These are runs of 6 systems, one row a step. Runs of the same system follow the same rule from any start.
seq 1, velu (11 x 18):
-34,-57,5,38,39,25,10,37,-31,-3,-32,-60,8,15,-21,-25,-72,45
40,4,-2,15,-15,-47,77,-18,-9,64,24,30,-31,-42,20,-9,44,-27
-22,8,-20,-56,5,-3,-88,-28,63,-27,0,5,14,12,2,53,25,-12
2,-26,19,-11,4,37,39,20,-50,-39,9,-45,18,28,-30,-18,-55,54
11,32,20,16,21,-33,55,-13,-18,54,-26,5,-38,-51,29,-23,30,-47
-4,-28,-32,-30,-15,-19,-73,0,56,-3,16,23,51,12,-21,26,24,-45
12,7,20,6,14,62,33,-19,-22,-31,17,-25,31,47,7,-8,-30,72
15,50,9,-1,6,-33,42,18,-34,-2,-45,4,-55,-29,32,-2,4,-55
-17,-22,4,6,-21,-8,-78,21,38,19,17,21,46,-24,-50,-8,11,-37
20,-24,-16,36,22,36,29,-38,-9,-10,12,-5,23,61,28,-23,-3,67
7,62,10,-22,-29,-28,33,9,-17,-16,-23,21,-52,-6,41,37,-15,-33
seq 2, feru, 11 rows:
30,13,-1,41,-62,-32,-20,-1,-40,-28,-16,53,-66,-24,36,14,-4,-19
-32,-57,-1,-5,-6,-21,-73,-45,43,35,28,-7,19,-30,-6,-7,9,39
-27,-18,-11,-36,-30,-5,75,35,-12,17,9,-3,-10,62,-27,-9,-20,49
32,18,-13,-26,-17,-7,-4,-21,-23,-11,-43,30,-69,-11,9,71,23,-21
-6,-51,22,-17,-9,-15,-46,-35,-15,43,9,4,37,-48,-46,-28,6,-30
-9,-10,-15,-24,19,-13,88,-31,8,27,23,4,14,53,15,-30,-10,8
55,35,-10,-50,9,-13,-2,14,13,-25,-26,6,-5,4,7,76,-7,-37
17,9,50,-9,19,26,-34,-16,-27,18,-8,-12,34,-53,-40,-41,27,-10
-26,-12,-21,18,42,-6,55,-17,-8,-1,-3,-17,14,41,40,-51,-2,-31
23,53,0,0,3,-7,-14,27,59,-25,9,19,19,13,18,53,-30,-39
34,10,32,24,20,53,-26,17,-16,1,2,-30,29,-40,-30,-11,27,40
seq 3, vem:
108,63,6,30,-44,-10,32,31,-17,-52,-2,50,13,37,57,26,-40,-8
-7,67,38,63,-8,-1,-71,56,11,-1,-66,41,-35,-34,-17,-27,-19,-31
-50,-9,11,108,4,19,28,-4,43,69,36,35,24,15,-4,-54,-23,8
1,-31,-46,51,-69,0,20,31,13,31,29,26,9,18,53,97,8,-12
-24,14,23,19,-64,21,-34,62,-15,-40,21,-3,-64,-45,-51,41,-7,44
-41,-26,3,55,37,16,-2,-64,20,4,-5,6,-82,3,-8,-7,-27,80
-22,-63,-40,-40,-38,-55,-1,-45,21,73,-5,32,-30,5,5,33,26,15
-29,-8,11,-78,-34,54,-19,9,-14,6,21,-28,14,-9,-58,52,53,35
-20,-34,-20,-19,51,30,36,-37,-55,-59,-15,-55,-55,18,-4,-11,10,31
13,-20,-1,-71,18,-78,-3,-78,-2,-6,-4,2,-34,-32,17,-15,-5,-41
28,3,20,-78,30,1,-35,5,33,28,-2,-31,84,-10,-28,-16,23,17
seq 4, duk, 11 rows:
-56,4,-36,12,30,-48,13,32,57,-40,14,-14,-28,25,17,-22,-19,-50
23,33,42,21,-14,38,-24,2,31,1,23,5,15,-32,-7,86,-50,17
48,-26,-13,46,-28,13,0,8,-64,2,-26,22,-8,15,10,-37,34,52
-87,5,-7,-5,9,-40,-11,2,10,-16,-18,-8,-54,1,8,-53,2,-36
-2,-16,-1,12,18,13,3,-3,49,35,16,-9,-1,-28,-22,94,-31,-6
49,-16,-7,15,-54,20,28,-24,-53,-19,30,28,-2,23,14,8,18,35
-45,-1,0,-48,-4,-33,-40,-1,-38,-34,-44,-21,-39,-8,14,-39,11,-13
-13,-17,9,-15,33,-8,18,9,44,60,3,-6,-1,-26,-61,31,-14,-10
48,2,-12,7,-9,19,45,-56,-5,-4,39,31,19,35,33,23,16,4
-11,4,1,-49,-33,-11,-53,17,-38,-50,-25,-16,19,10,25,-13,9,-20
-3,8,26,-16,42,6,16,37,10,36,-14,-31,0,-33,-65,-17,-1,9
seq 5, velu, 11 rows:
25,-30,6,-59,-29,-24,32,-53,-27,34,22,1,-6,-31,7,43,18,8
-35,11,2,-70,29,-7,-23,11,27,-14,0,-69,16,-14,20,13,17,9
6,-21,5,-26,38,1,63,3,-9,-11,26,-27,17,3,-51,-22,-23,-29
41,9,18,-28,31,1,15,-46,-5,49,-24,8,36,-16,9,11,15,-35
19,18,-9,-43,-6,3,-19,28,8,-25,0,-14,68,31,13,-2,17,-23
7,47,28,21,31,42,34,7,-3,-27,11,1,26,17,-14,-29,-18,-18
46,12,2,31,8,-6,-9,3,-18,9,-47,39,10,-1,6,-7,-2,-53
12,18,6,20,-39,8,-45,15,10,-2,7,32,46,17,14,-19,13,5
-6,29,-7,48,5,23,9,11,4,-38,-8,15,-22,42,17,-17,-12,25
3,7,9,36,-32,-10,-9,13,-19,-5,-21,37,-46,-14,-11,15,-19,-17
-14,-25,-5,36,-25,-7,-54,7,7,14,-3,6,-5,-16,2,-10,17,36
seq 6, keger, 11 rows:
-20,-8,-12,-20,-13,1,-19,9,22,66,11,-36,80,-13,62,23,59,-5
35,-13,-35,2,12,12,53,-12,-51,-86,34,-1,-6,37,-3,-28,29,-41
1,41,42,-21,45,11,-6,-39,22,6,-51,22,-30,12,-27,26,-69,-3
13,-28,14,18,-7,-55,-30,27,33,46,21,-19,47,-56,20,-35,-11,3
15,35,-21,19,-18,28,13,-4,-7,-46,30,15,-5,42,33,-30,62,31
-29,5,5,-1,8,35,-9,13,-25,-5,-61,16,5,48,-28,19,-45,-40
-8,-7,33,26,24,-15,20,3,6,39,24,-42,8,-78,5,1,-17,-17
-1,-10,-40,20,7,-22,-21,-24,33,-38,21,11,-39,19,31,-22,37,30
-9,16,8,-5,-46,25,-18,34,-3,-19,-10,37,8,44,-36,31,-42,-3
-2,-5,17,6,21,16,24,38,-23,42,-23,-56,7,-44,3,18,6,13
-9,-22,-18,5,3,-28,-11,-47,-16,-19,8,12,-52,-19,10,-34,45,-12
seq 7, vem (11 x 18):
-11,41,-7,14,-36,-21,-5,68,28,-1,-19,31,-36,5,-8,22,-16,-24
-3,4,30,67,6,46,2,-1,3,25,11,20,-11,-25,-45,2,-20,18
-22,-47,-30,56,-26,-8,-7,-17,-10,23,-1,12,-16,7,48,8,11,23
-44,9,-1,-30,-57,-17,-12,21,26,0,28,11,-31,-5,-15,42,6,9
0,-20,6,6,29,41,11,-5,2,2,0,-20,-32,-7,-48,34,-8,53
2,-47,-20,-8,-9,-19,5,-56,-39,5,-15,12,-41,4,18,-9,18,21
-43,2,9,-71,-12,-16,-32,-19,16,14,4,-15,3,-13,-8,11,21,-7
8,-14,-6,-30,40,28,36,3,-4,-7,8,-38,16,19,-33,-1,13,24
40,-12,-14,-28,8,-14,11,-46,-48,-36,-19,2,-15,9,24,2,10,-26
-9,22,29,-45,12,-27,-41,0,7,-1,-16,-15,19,-30,2,-32,-6,-27
23,15,-2,1,43,15,30,6,25,4,14,-14,48,31,1,-33,1,7
seq 8, lobur:
50,55,35,23,-37,9,-21,25,-28,-7,28,0,60,-51,39,-34,55,-31
14,-35,-23,30,46,11,1,10,15,-35,6,-24,35,58,-1,-70,-19,62
-2,55,27,34,4,-10,25,18,22,32,-53,44,-39,24,10,6,-65,6
-13,8,0,31,-29,35,-56,43,-24,35,-37,-13,17,-29,18,12,68,9
-51,-22,-17,55,10,30,9,-22,22,-25,53,4,-12,31,-15,-41,17,22
-9,25,8,30,26,-15,-13,7,49,-21,-12,-4,-38,-17,20,50,-65,-10
11,-12,-1,-4,-48,-16,-31,42,-10,16,2,-7,-26,-45,-15,27,38,41
-37,-16,-12,-24,19,7,-10,-65,14,-16,21,2,-36,17,-16,-22,32,29
-31,-8,-9,-27,5,-23,-3,4,24,-8,-10,2,-20,5,-13,53,-47,-56
31,-3,13,-33,-37,0,12,6,-18,13,33,-16,13,-47,-2,45,28,3
23,-30,-21,-29,25,-16,9,-59,-20,-39,13,-3,-17,17,1,-31,21,3
seq 9, keger (11 x 18):
56,6,11,-43,53,-31,41,-61,-21,4,3,-5,-4,-22,3,-75,45,-8
27,13,10,-21,1,-17,-29,-76,38,5,-1,70,46,56,15,-30,-20,-18
42,30,24,0,-3,11,19,40,7,-4,15,-18,110,22,39,-4,-43,-22
34,48,12,37,65,10,23,10,-30,-37,-37,-26,-3,-6,40,-70,22,-18
-44,25,29,51,23,6,-52,-41,29,-3,-11,41,-4,1,-13,-63,-24,-38
-40,1,1,72,-7,17,5,34,58,15,50,-12,51,14,33,4,-34,11
7,23,-29,72,3,20,19,60,-22,-60,-18,-18,-43,12,40,17,13,-3
-56,12,24,24,9,22,-55,13,-8,-23,-33,-3,-60,-37,-56,8,-15,-13
-73,-53,-1,32,-12,-12,2,4,33,54,41,-24,-21,-26,-21,2,-5,46
4,-18,-58,18,-51,-8,24,19,-2,-19,19,23,-51,26,31,61,36,18
6,-8,0,-52,-16,29,-31,22,-36,-31,-35,-11,-25,-7,-58,74,-2,-14
seq 10, duk, 11 rows:
14,2,-8,-25,3,-26,-23,-62,22,-2,14,26,-23,-12,15,-11,39,11
-22,-16,-15,-44,-8,17,-21,3,7,-6,-20,7,18,54,-25,25,-5,-2
4,23,24,-25,-6,21,56,11,-38,18,-6,-19,8,-7,3,8,3,-7
45,-6,-4,-3,22,-30,-5,-22,-7,-12,5,2,7,-32,9,-25,24,-44
-12,-13,3,-18,16,0,-26,-14,36,-14,20,-4,36,21,-20,-17,-23,10
19,36,3,-9,3,13,30,32,7,4,-12,-13,16,29,23,16,-8,28
25,34,14,14,-10,-5,-14,17,-14,-8,-14,24,0,-22,3,-22,22,-34
-16,-26,0,33,35,15,-26,-14,13,4,-3,-6,17,-3,-15,-26,-9,-6
-9,-3,-11,25,-2,-2,28,18,22,-1,19,-11,6,23,28,10,-25,15
15,35,13,10,-29,-2,-21,17,-7,-27,1,7,-20,-17,20,16,9,4
-2,-21,4,24,7,8,-26,1,-13,6,-29,12,-22,-9,-34,-18,0,11
seq 11, feru, 11 rows:
10,78,71,-31,-7,12,19,21,8,53,-9,34,13,-3,-56,-81,10,43
-7,-38,-64,21,65,32,23,-21,-31,-11,-61,-31,-11,42,41,34,43,-36
-9,47,42,-7,-53,-12,-31,6,14,-28,39,42,42,-15,-12,-1,-39,-85
24,-8,9,37,68,31,39,-23,27,26,33,-50,7,-32,1,-6,17,58
29,5,-27,-1,-24,-33,0,58,-35,-61,-33,1,2,41,33,-28,-19,-19
-35,50,33,2,13,20,-66,-33,47,-5,-10,13,-23,-24,3,12,10,13
-29,-54,-9,48,2,26,25,51,-22,32,7,-31,25,4,-27,-13,-12,11
19,32,-21,21,-34,-11,21,-19,0,-42,20,43,-40,33,43,5,15,-2
-8,-28,10,-19,-1,-4,-68,-11,22,-14,7,-26,2,-43,-17,43,-16,17
-21,-7,19,6,-20,-9,43,26,-32,38,-2,0,-8,5,-17,-57,-3,41
3,-9,-48,-6,3,-18,2,-24,13,-11,-26,25,-46,39,33,40,18,-19
seq 12, lobur, 11 rows:
-31,25,-4,55,31,36,-21,45,0,18,-83,-26,13,25,57,23,-20,-1
-7,15,-1,92,-31,34,16,65,-1,15,27,21,-17,-19,-25,-22,46,13
-23,0,6,66,45,20,-61,-40,45,-31,6,-10,-17,-15,20,-18,-5,40
-47,-7,-21,23,-35,-37,-23,56,36,-8,-7,8,-55,4,3,28,-36,20
-23,26,8,-20,-2,23,-16,-6,29,13,12,-13,-45,-34,-13,45,54,46
-30,-59,-33,-3,14,-4,-23,-37,1,-26,9,2,-52,1,-39,27,10,-10
-31,7,22,-46,-25,-37,-5,-24,20,-10,39,-2,-20,-35,-4,38,-30,-34
35,-31,-22,-61,-1,-23,10,-5,-1,-5,19,-35,7,-15,7,45,26,8
31,-7,-2,-57,3,-16,27,-46,-20,-25,8,27,-20,18,-37,-5,-3,-15
5,-6,27,-57,6,-17,-4,-20,-31,8,-26,-14,34,-11,2,-2,-32,-47
29,-12,-4,-21,-15,-10,49,5,-24,28,17,-6,49,13,18,-14,16,-27

Which system made each of these runs?
seq 13 (2 x 18):
0,10,-60,-45,-5,-17,-51,42,53,-98,6,-26,6,64,37,40,12,21
11,71,76,-24,-27,37,5,61,-30,10,-42,10,-12,-19,-72,14,-46,21
 => duk
seq 14 (2 x 18):
-13,16,-16,10,55,45,4,35,50,-32,-13,-13,-12,45,-52,38,-22,13
35,30,34,38,-34,1,45,1,-41,18,-14,30,6,1,34,6,-54,-9
 => duk
seq 15:
9,12,-8,51,22,54,34,14,15,-68,60,-10,51,60,7,-24,-27,8
-1,46,18,56,32,6,14,31,-17,-12,-76,-2,-46,9,33,2,-65,-5
 => keger
seq 16:
17,-40,-63,-3,13,19,9,-1,6,16,5,-6,91,55,47,27,53,-59
49,76,41,-8,3,48,25,-10,8,-63,51,-13,45,7,27,38,-23,-8
 => velu
seq 17 (2 x 18):
-55,15,27,38,-35,26,-15,14,-27,-1,-26,41,-60,31,-53,-61,-17,64
-59,-14,-22,43,23,-17,22,-16,3,58,-61,-5,-59,-8,53,33,-3,-29
 => duk
seq 18:
-1,-26,29,-21,-13,-27,-60,-10,-31,-12,-33,30,-28,-38,-70,-20,-39,-34
-33,-49,-3,22,-14,1,-3,-3,-6,76,-13,-11,48,21,27,-50,11,58
 => velu
seq 19, 2 rows:
-14,8,1,-61,33,9,43,26,28,27,13,-37,49,24,-29,-5,16,-7
52,46,4,-3,34,22,42,8,-30,-35,-33,16,-21,11,-17,7,9,-46
 => feru
seq 20, 2 rows:
71,-52,-32,-34,5,-33,13,28,-2,13,3,-16,41,-20,-18,51,0,-40
17,31,37,-42,-5,9,16,-44,-9,-32,55,7,18,4,-18,-59,15,31
 => duk
seq 21, 2 rows:
20,12,-7,5,-11,-44,32,-37,22,24,8,60,-46,-15,4,43,-8,-56
4,-29,23,13,-16,23,-68,30,0,37,0,-14,48,-48,-46,9,15,22
 => vem
seq 22, 2 rows:
-1,-5,-11,17,8,52,-33,-16,41,-31,52,17,53,26,-26,26,15,-24
3,-15,13,20,-13,4,26,-1,-32,-45,12,-25,-27,-4,19,38,-75,33
 => lobur
seq 23, 2 rows:
-11,-8,-34,14,-6,24,20,29,-7,-34,-19,-15,-41,44,11,51,-10,40
-11,-5,15,-12,-20,-18,-19,30,-32,4,-38,-1,-53,-48,-38,26,-11,-23
 => keger
seq 24:
16,36,44,-63,-14,-30,-26,19,-25,9,-34,1,-8,-53,-27,-6,0,-41
26,-33,-3,9,57,19,7,-48,22,54,6,9,36,-2,-43,-35,30,4
 => duk
seq 25:
-44,29,37,-22,-39,1,-46,-52,-4,21,11,23,-25,-54,3,16,39,-25
-35,-61,-50,-23,6,-8,-8,4,16,-35,39,-47,22,18,9,21,16,-14
 => lobur
seq 26:
-48,-64,-14,5,-57,-40,-26,-2,-41,-10,35,-9,-17,-36,-4,-51,34,-20
-35,-20,-12,-37,48,-7,10,-24,40,-18,10,-38,-65,-7,-29,38,-11,40
 => duk
seq 27, 2 rows:
5,-44,-14,-20,-6,-15,-33,-9,5,18,-22,19,55,28,-6,24,-43,-57
-11,12,22,-14,-6,36,35,10,-12,16,44,-45,44,-10,6,-8,28,39
 => duk
seq 28 (2 x 18):
48,-55,-54,28,40,-43,65,10,-39,20,-42,13,-35,31,-12,-72,27,-1
-7,33,32,-45,-53,4,-53,-68,-8,-3,19,43,43,-20,24,29,13,-77
 => vem
seq 29, 2 rows:
4,1,3,-14,-21,-1,-71,-8,-22,-27,-42,20,-20,-16,-8,18,11,-26
-35,-30,11,32,-23,3,-12,24,-14,6,17,-18,30,8,9,-48,-27,34
 => velu
seq 30:
-46,25,30,-75,75,4,-37,-51,83,32,-37,10,-16,14,-71,16,-36,5
54,-6,-16,0,-18,34,78,-7,-7,80,1,35,80,64,30,55,3,-8
 => duk
seq 31:
27,-75,-14,1,-9,-8,59,-82,-21,-23,77,53,-10,42,-65,-33,-39,8
44,1,13,-78,-21,-48,26,-41,-9,15,-25,-15,-1,2,73,83,-63,30
 => feru
seq 32, 2 rows:
-10,-30,-10,-24,-12,55,54,-41,-45,49,3,0,44,35,2,59,28,-30
39,7,-1,25,9,13,35,-29,-55,-62,26,5,8,-7,20,-11,1,-82
 => lobur
seq 33, 2 rows:
58,-71,-43,12,39,-9,21,-2,-7,-13,9,3,16,22,-49,-20,2,0
9,40,53,-18,-24,-18,-6,-44,-4,7,-12,45,4,2,16,-11,-63,-14
 => lobur
seq 34:
-12,27,-11,10,4,31,-28,-92,34,23,8,15,28,37,104,24,56,40
-17,-14,-38,-18,-47,27,-26,104,-35,-53,-22,-13,21,41,-34,30,19,-42
 => duk
seq 35 (2 x 18):
3,-1,-2,-45,24,-58,105,42,-28,13,-19,-13,-39,-14,-38,-22,-34,-86
103,30,3,14,59,-19,-22,-61,44,38,-44,71,23,1,7,9,4,-43
 => feru
seq 36 (2 x 18):
7,-25,-37,-9,13,-50,22,56,36,-15,21,-39,16,20,25,-33,-1,29
11,55,12,-21,-2,16,-32,16,18,-43,-39,33,-44,35,-26,14,-12,35
 => feru
seq 37, 2 rows:
-48,25,27,81,-19,14,17,4,23,26,35,5,-15,-13,34,-32,-12,47
-4,16,-39,51,28,-1,-44,30,51,-25,-29,-6,-46,6,36,28,24,21
 => lobur
seq 38 (2 x 18):
61,27,16,58,-32,2,-12,28,-28,11,-15,55,-2,-22,-16,-40,23,-8
-47,0,15,27,9,23,-55,-9,6,-5,-12,-18,38,18,29,-64,-4,44
 => lobur
